Each named turn below is shown by a few rows before and after it. Which turns, in which order, take the first row of each later pair to the second? The first pair is answered.
M:
[-10   1   3  -6  -3   8  13   8  -3  16  11]  ->  [-6  8 11 -9 19 -4  4 10  3 -3  6]
[  5  -2   5   0  -3   1   5   0  -6  -5 -11]  ->  [  7  -5   4   0   0  -1   6  -4  -3  -5 -11]
[  1  -6  11  14   1 -10  -7  -8   1 -12   4]  ->  [ -2 -10   5  16 -15  -3  -2 -10  -4  -1   6]
[ -3   2   7   9 -13 -13   2  -8  12  -3  -4]  ->  [ -2   4   6   9 -16 -12   1  -5  11  -3  -4]
S:
[ -6  18   1 -23  -5  24  16  10   0  25  -9]  ->  [ -6   5  -9  -9 -19  29 -25  22  -1   1   2]
[ -7 -11 -15  -4   4   4 -10  -3  -5  16  12]  ->  [-8 13  4 -9  7  6 12  8 -5 17 -3]
[  1  -7  -5  -1   7  -7  14 -14   4   4  -3]  ->  [  0  11  10   4  -1  -1   6   8   1 -13 -13]
[ -6   8  -6  -1  -2   6 -10  13  -5  -3   6]  ->  [ -4   0 -15  -5   4   2  -1  -2  -2   8  11]
U:
[  4   5  12   2 -18  12  18  -9  -7  13 -10]  ->  [ -1   1   2 -13  22  -2   6 -21  -1  15   0]
[-13  20  -3  -6 -12  18  13   8  -8   2   6]  ->  [-17  15  -9 -16  15   9   6  -1  -5   4  12]
[-12   2  13   3  25 -16  -7  16  -4  -6   2]  ->  [ -8   5  19  14   0  -8  -4  25  -7 -12  -4]
[  9 -12  -4  10   2 -15 -31  -6   2 -25   9]  ->  [  9  -2   7  18 -39   3   5   3  -6  -5  -5]
X:
[ 15  -6  -1  16 -14   2  13  -5   1  -7   2]  ->  [  7  13   7   3  17  -3   0   5   4 -18  -1]
[ 3  3  8  4 -5 -2  4  2  2 -2 -8]  ->  [-4  7  6 -4  6  0 -2  5  1  2 -2]
[-16  -5  -3  -5  -2  23 -25  23  -8  -8   9]  ->  [ -3 -19  -1   9 -28  22 -10  15  -7 -10   2]
Now pairs of rows:
(2 to 3 turns a pair)
[ -5   9  -8  -4  14   4 -16   9   4  -1  15]  ->  [  0  -7 -19   0   2   3  -1  -7   4  14  18] : U, S
[-13   2   2   6 -24  13  -1  27  -9   2   5]  ->  [  2  -4   7   9 -22   1  32   4  -2   9  -9] : U, X
[  1  -9  -2  -9 -20   3  -2  -7  -3  13   8]  ->  [  2 -10  -3  -6 -22   2 -10  -2  -2   3   8] : U, U, U
[ -4   3  10  15  22 -12 -15  -2   4 -33 -11]  ->  [  7 -21  -4  21   2 -12  15 -30   4  -6  -8] : S, U, S
[ 21 -23 -16  15 -12  -9  18 -22   2   8   9]  ->  [ 2 14  0 -4 -5  6 39  1 -6 26  1] : S, U, M
[-7  9 14 -4  6 -5  0 15  0 -8 -9]  ->  [  2  -8   5   5  -1  -8 -12   6   3 -17  -5] : S, U, M
[ -2 -14 -14  -3 -22  18  -8   0  -6  -2   4]  ->  [  3  -1  -1 -12  18  -3 -14   0   4 -25  -4] : X, M, X
[ 13  -1  10   9  -2 -11   9 -10   8 -21  -8]  ->  [-17  19   5 -11   2  10  -6  15  -5   3  10] : X, M, M
[ 16 -20  -5  13 -15  -3   9 -14   5  -6  -1]  ->  [ 12 -22  -9   5   4  -9   6 -21   8  -1   4] : U, U
[ 1  9  5 -1  7  1 -8 10 -2 -8 -5]  ->  [ -2   5  -2   0 -10   9  -1  10  -5   6   0] : M, M
[-18  25  20  -7  17  -9   3  10  -2  -2   9]  ->  [-13  -9  -5   2  11 -14 -24  -6   0  -5  26] : U, S
[-17   5   1 -13  11  12  -3   5  -5  11   9]  ->  [ -5 -13  -5   6 -20  14  -5   2  -6   3   9] : U, X
[  3   1   5   6 -15   3   6   4  -1  -3  -3]  ->  [-1  7  7  2 -9  2 -3 12 -2 -6 -1] : U, S
[ 16 -17 -10 -21  17 -11 -27 -17   4  10   0]  ->  [  4   2  -2 -32   4   7   4  -7  -6  39  -5] : S, X
[ 26 -21  -7  18  -3 -18  -1 -19  12 -15  -4]  ->  [ -4  15   3 -18  42 -11   2   0   6   6  -1] : S, X
[ -1 -12 -12  -7   5 -12 -21  -2  -3  -6   9]  ->  [ -6 -10 -14 -11   2  -5 -17   0  -7   7  13] : S, U, X
[ -4  -2 -13  -4   4   5  -9  -6   0  13   5]  ->  [-1  5 -4 -6  7  3  8 -9  1 17 -4] : U, S
[-15   0  -7   1 -19  11   1   2  -7  18  10]  ->  [ -2  -2   2  14 -17   1 -17   9  -1 -15   3] : M, S, U
[  5  10   7 -17  14   2  25  -5  11  24 -12]  ->  [ -5  14   5  -5 -12  19 -21  30   0   0  -2] : X, S, X
[ -2 -22 -10  11  -2  -6 -22 -17   9  -9   3]  ->  [  0  -4   5   1  23 -16  -8 -17  14 -13 -11] : S, U
[  4 -28 -10   1   6  -6  13 -33  -1  26  13]  ->  [ 18   6  32  15   4 -14  11  -3   4 -27 -20] : X, S
[ 13  -2   0   7  17 -10   5 -13   7 -10 -12]  ->  [  7  -7  -8   5   3  -1  17 -19   3  12  -6] : U, M, U
[ 2 15  1 -6 13 -9 -1 -1  2 15 -3]  ->  [  7  15   7   7 -11  -4  -9  10   0   1  -9] : U, U
[-11  30  19 -10  12   1   7  20  -3  -7 -13]  ->  [ -4  15  13   2   6  -4 -20  21   0 -31  -8] : X, M, U
[ 23 -21  -6  -1  -2 -20  22 -29  10  -3  -6]  ->  [-14  25   9 -30  28  -4  -5  16  -1   0   3] : S, X
[ -2  -8  -8  -1   7  -6 -25  -3   0  -7  13]  ->  [ 11  -7   4  13 -24   0   7  -4   0  -3  -4] : X, X, U
[  7  -5  -7  -3   7  -8  14 -16   7  12   0]  ->  [  2   1  -6  -8  16 -10  10 -13   8  11   2] : X, X
[ -9  13   6 -10  26  -1  -7  -2   0   5  -1]  ->  [ -4  16  15   6 -12  11   1  12  -5  -1 -12] : U, U
[  0 -12 -15   3 -13   3   1  -2 -10   8  14]  ->  [ -1   1  -7  -6  22 -11  -6  -1  -3  -6   9] : X, X, S
[-19   3   3  -4 -16  12   1   3   2   8  11]  ->  [ -7 -12  -1   7 -23   6  -4  -6   6  -5  10] : U, U, X
[  5   0   1   0 -19   2  18   5  -3  13  -4]  ->  [ 12 -19  -9   5 -13  -9   4  -8   3   4   2] : S, M, M
[-20   4  -6   1  -1   9  -9   0   1   6   6]  ->  [-14  -3  -9   6 -11   7   3 -10   2  11   3] : S, M, X
[ -3  16  15  -6   8   0   7   7   2  -1 -10]  ->  [ -4   0  -1   5 -18  11 -13   9  -4  -1   3] : M, M, S
[ 23  -8  11  15  -2 -19   2  -7  11 -24 -15]  ->  [ 15  10  22  13 -15  -6  10  12   4 -21 -20] : M, S, M
[ 11 -22 -18  17  -1 -14 -32  -6  -1 -21   6]  ->  [ 22  -6   5  28 -20 -12   0   2  -2 -28 -19] : S, U, U
[-15 -12 -16  -3 -17  15 -25  10 -13  10  20]  ->  [-19  14   1 -18  -1  16  15  10 -13  29   5] : U, U, S
[ -5   5  -3 -10   9  -2  12  -9   4  18  -3]  ->  [ -4   7   1  -9  21 -10  -2  -6   8   2  -5] : U, S
[-4  3 -1 -8  4  7 18 -9 -5 24  4]  ->  [ 17 -13   1  11   2 -10   0 -15   7 -13  -4] : U, X, X
[  0  13   9 -20  34  -5   6   0   6   2  -6]  ->  [  7  17  21   2 -13   9   8  20   1 -14 -17] : U, U
[  2  13  12   6 -13   8  31  11  -4  22 -19]  ->  [-13   7  -2   5  -2  12 -34  31  -7  -4   5] : S, X, X
[  3  -1 -10  -7   7   3   0 -14   6  16   3]  ->  [-3  8 -6 -7 -5 13  1 -1  1 19  1] : S, U, X
[  5  -6  -2 -10  38 -15   6 -25  12  12  -1]  ->  [ -8  20  15   2 -23  22   9  21  -7  15  -8] : S, M, M
[ -8  -5 -10   0   6   5 -32   6  -4  -6  10]  ->  [ 11 -16  -8   3  12 -11   9 -24   6   4  -3] : X, X, S
[ -7 -12 -12   4  -3  -3   3 -20  11  10  -1]  ->  [  2  -5   1  12  -5 -11   2 -15  15 -11 -13] : X, U
[  8 -20 -11  11 -23   5  -6  -6  -1   1   3]  ->  [ -4   4   3   5 -16  12 -19  19  -6 -10   1] : X, X, U
[ -1   7   7   8 -12   4  -4  10  -1  -9  -3]  ->  [-10   2  -4  -7   4   5   6  -4  -3  17   7] : U, U, M
[ -9 -12 -12  14 -25   7 -15 -11  -7  -4  13]  ->  [ -1   7   9  15 -27   2  24 -12  -4  -1 -12] : X, U
[-13  14   2  -2 -10  20   4  15  -7   9   3]  ->  [ -5  21  13   1  -2  10   6  16  -2 -10  -9] : X, X
[ 14   9  18 -13  24 -16  21 -11  10   0 -13]  ->  [-12  21  10 -23  26   1 -18  17  -1   3   7] : U, U, X
[-15  10   4   1 -13  15  -5  23 -11  12   4]  ->  [-12   8   3  -2  15   0 -24  18  -4  -8   7] : S, M
[ 6  2 -7  2  2 -7 24 -3  2 11 -9]  ->  [ 10   2  -4  14 -13  -3  17   6   0  -1 -12] : U, U, U
[ -7   5  -2  -2  11  -9  15 -13  -5  11  -4]  ->  [ -2  -3  -3   4  17 -16  -7 -12  -1  -8   0] : X, U
[ -1 -12  -4  14  -9  -5  14 -19  -3   0   1]  ->  [-14   1  -4  -1  22  -7  -5  -9  -4  -1  10] : M, M, X
[-11   5   2 -11  -3  10   1  -6  -6  34  -5]  ->  [  2 -15  -6   6 -24   9 -15 -10  -4  20  -3] : S, X, S
[-12  -2 -12  -2 -13  12 -29  13  -4   6  16]  ->  [-14  -3 -17 -14  14   3 -18  -3   0  21  19] : U, S, U
[ -4   5   6 -16  31 -14   3 -19   5   1   4]  ->  [ -3  23  24   2  -7   3  -1  13  -3 -19 -10] : S, U
[  4  10  12  -5  18 -23   6  -1   8   1 -11]  ->  [ -5  20  17  -3  -3  -6   6  16   0   7 -11] : M, M
[ 17  -7  -7  -2 -16   3  12  -7  -9  14  12]  ->  [ 25  -6  -2  -6  12 -14   4 -13   0  -3   8] : M, M
[  2 -18 -15  -2   8  -5   8 -21   1  20   8]  ->  [ 14   7  18  10   1  -9  13   2   5 -16 -20] : X, S
[  3  17   1  -2   1  -4  14  -1  -6   3 -12]  ->  [  1  11  -6   2 -16   3   8   2 -10   7  -7] : S, U
[-12 -13 -17  -2  -8   4 -12  13  -3  13   8]  ->  [  2 -19 -12  -2  18 -16  -9  -3   9  -3  -1] : X, X, S
[ -5  24  16  -8   9  -2  -9  19   2 -15 -11]  ->  [ -6  27  16 -16  14  -1   8  13   2   2 -11] : U, U
[  2   9   6 -10  26  -6   6  -4   3   0   0]  ->  [ -6  -3  -8  -1 -10  12 -16   7  -7   9  16] : S, X, U
[ -3   3  -7 -14  24  -6 -26  -4   8  -4  12]  ->  [  7 -16 -17  -4  -2  -3   0 -25   9  16  11] : U, S
[  7  -9  -3  -1   6  -7   8 -17   4  -3   7]  ->  [  4  -3   1   7 -21   7   1   1  -3  -6   6] : U, M
[ -1   0  -3   5 -18  10   6   5  -4   9   4]  ->  [  7  -9  -5   9 -14   2   8  -7   0   3   2] : X, S, U
[ -5 -11 -15 -10   8   1  11  -6 -13  21   5]  ->  [ -6 -11 -13   2 -16  10 -11  13 -18   3   7] : S, X, S
[-13  -5 -11   1  -6  13 -23  11  -7   5  16]  ->  [ -5   2   3  12 -23  15 -13  18  -7  -6   1] : M, U
[ -7   6   2  -9  -6   4 -15  15 -12   4  11]  ->  [  5  11  14  -6 -10  -1  19   6  -8   6  -5] : X, X, U
[ -3  18   7  -2   5   9 -25  26  -3  -9  -3]  ->  [ 20 -12  -2  20 -23   3 -13   3   3 -13  -6] : U, S, X
[  6   6  11   8 -24   1   8  11   9  -2  -4]  ->  [  3 -15 -11  -1   0  -9  -3 -13  13  10  14] : S, U, U
[ -7   1  -1 -14  13  -3  20 -18 -13  23  15]  ->  [ -5   2   4   8 -32  13  -3   9 -21  -1  11] : M, X, S
[ -1  18  -1  -4  -9   9  -8  16 -11  -1  -5]  ->  [  0  17  -3 -11   0   5  13   4 -10  15  -6] : X, X, U
[-15   7  -1 -12  14   4 -23  11  -7  -5   9]  ->  [  7  -7   1   1  17 -12 -18  -5   3 -24  -1] : U, X, M
[-12 -11  -7   4 -13  11 -15   2 -12   3   6]  ->  [  1 -19  -8   1   2  -5   7 -22  -3   8   0] : M, S, X
[  7  -2  -4   5 -17  -6 -13  -7  -6   5  -8]  ->  [  4  -2  -6  -4   0 -10 -10 -15  -5  14  -4] : U, U
[ -3 -10  -1  -2   9 -14 -16 -19  16  -4   1]  ->  [-22   5  -2 -14   8   0 -19  -2   7  11   8] : S, U, X
[ -6  12  16  -4   2  14  -8   5 -14  -2   4]  ->  [ -1   8  15  -6   5   9  13 -10 -11  10  -1] : X, X, U
[-11  15   5 -16  10   6  -2  11  -4   4  -1]  ->  [ -6  11   4 -16  18   0  -2   4  -1   0  -2] : M, M, M
[ 15 -16   7  23 -29  10  -5  -7   3   7  -1]  ->  [ 11  -4  13  23 -33  14  -9   5   1   2  -4] : M, M, M
[  7  -5  10  -3  -5   7  13  -6   0   7 -18]  ->  [ 11 -15   5  -1   4  -2   1 -14   5  -2 -14] : S, M, S
[-10  18   7 -10  -8   9  21   5 -10  20  -3]  ->  [ -6  25  16  -8   4   2  21   9  -6   5 -12] : X, X
[ 17  14  25   2  -3 -10   4   3   2 -18 -21]  ->  [ 15  11  22  -2  12 -15  -5  -1   3 -22 -17] : U, U, U
[ -5  21  11   7 -11  13  -9  25  -3  -1 -12]  ->  [ -4  14   5   3 -15  14  19   7  -4  25 -12] : U, X
[ -7  -6 -10  -9  20  -4 -17  -6   1   4  13]  ->  [  4  -9  -5  -1  -4  -1  19 -18   0  20   0] : M, X, U
[-5  7  2  0  0  0 -6 10  0 -8 -4]  ->  [ 0 -6 -7  5 -9  2 -6  1  0 -5  1] : S, U
[ -6  13   7   4  17 -19 -39  16  -4 -18  -1]  ->  [-17   5  -9  -6 -13   3  11  -2 -17  46   8] : X, U, S
[ 15  -7   1  10  -9 -15  24  -2   7  -6 -10]  ->  [ 11   2   6   2   7 -18  28  -1   8  -5 -11] : M, M, U
[  7  -3  -1   5  17  -5  -5 -10   7  -2   6]  ->  [  0   4   3   5  11   2 -16   5   2  -6   8] : U, X
[ -9  20  19  -5  -1   0   4  21  -5 -10  -4]  ->  [-10  -6  -5   0  -2  -2 -26  11  -4 -13  16] : U, S
[-12  -4   0   0  -9   7 -10   9  -3  11   3]  ->  [  5  -4  11   4   7 -11  -2  -2   9  -8 -12] : X, S, X
[-2  4 -3 -2 -4 -2 15 -6  0 14 -7]  ->  [  1   4  -1  -2   9 -10  12 -12   5   5  -9] : M, M
[-19   1 -11  -3  -2   4 -32   7   2 -10  15]  ->  [-12   9   2   2 -31  13  19   2  -2  13  -3] : X, U, S
[ -4 -19  -2   3 -30   8  -7   3 -11   0   0]  ->  [ -4 -23  -5  -1 -11  -1 -25   0  -8 -10   6] : U, U, U
[ -4   0  -3   7   0   1 -23   9   2 -15   5]  ->  [-12   1 -11  -8  15   2 -14   1   1   7  12] : U, M, X
[ 13  -3  14  -2  -8  -1  -5   4  26 -24 -11]  ->  [ -3  -2   1 -25  13   3  12 -10  23  17   2] : U, U, X
[-18   4   6 -18  17   1  -7   4   2  11   4]  ->  [ -4  10  23  -2  -9   3  11  12   2  -4 -15] : X, S, X
[ 16  -4  10  10  -8  -7   4  -4   9 -20 -15]  ->  [ -3  14   9 -15  25  -5   9   0   7   1  -8] : U, X
[ 23 -21 -16  12 -26  -6 -12  -4  -1  -3  -5]  ->  [ 22 -12 -11  -7  23 -23  -5 -17   7  -3  -8] : X, S
[ -5   2  -1  -7  16  -5 -15   5   0  -2   7]  ->  [ -1   4   5   2   0  -2 -17  13   0 -14   2] : S, U
[-1  1  6 -1 -7  2 16 -4  0  8 -5]  ->  [  1 -11  -4   1   5  -6  -9  -8   4  -5   6] : U, X, U
[ -8  -4  -5  -6  16 -12   0 -26   2  10   7]  ->  [  4  -4   4   3  13 -18   7 -29   7  -3  -5] : X, X
[  7  -5  -2   6 -34   7   1   5  -6   0  -5]  ->  [  9  11  12   0 -17  -1  18   4  -1  -4 -19] : M, U
[ -8  -2   0   2  14 -11   0  -5  -1  -6  -7]  ->  [ -8  -8  -5   2  11 -11  -3  -7  -1  -5  -4] : U, S, X
[ 15 -17  -8   8 -15 -12   1 -19   7   1  -6]  ->  [ 16 -17 -10   7 -11 -13  -2 -19   7   0  -3] : U, U, U
[  3  -9  -7  -4   9   3  20 -10   2  17  -8]  ->  [  2  -1  -2 -10  23  -2  15  -7   3   9 -10] : X, X
[ -2  13  12   1  -3   3  -9  19   2 -10  -5]  ->  [  4 -13  -9   9 -18   5 -13   1   0   0   8] : S, U
[  5   0 -11  10 -10  16 -13  11 -20  -5  10]  ->  [ 16 -13 -16   7   3   3   9 -16 -12   6   7] : X, S
[  7  10  16  14 -36  18   7  18 -12  -5 -16]  ->  [  2  19  17  -1 -19  16  32   8 -12  17 -18] : S, U, S
[ -5   1  -1   5 -20  15 -15  15  -5  -6  -6]  ->  [-10   6   1   2  -9  14 -20  18  -5 -10  -6] : X, X
[-20  -6 -10   7   2  17   2   7 -11  11  12]  ->  [-15  -4  -8   1  29   4  -5   2  -4  -3  11] : M, S
[ -3 -10 -11  -2   2  -1 -16  -5   1   3  13]  ->  [ 10   3   9   4   8 -11  -1  -2   7 -14  -7] : X, U, X
[ 11  12  13   0 -43   8  21   8   2   3 -13]  ->  [ -3 -14 -23 -13 -26   9  -6 -10  -1  29  22] : U, U, M
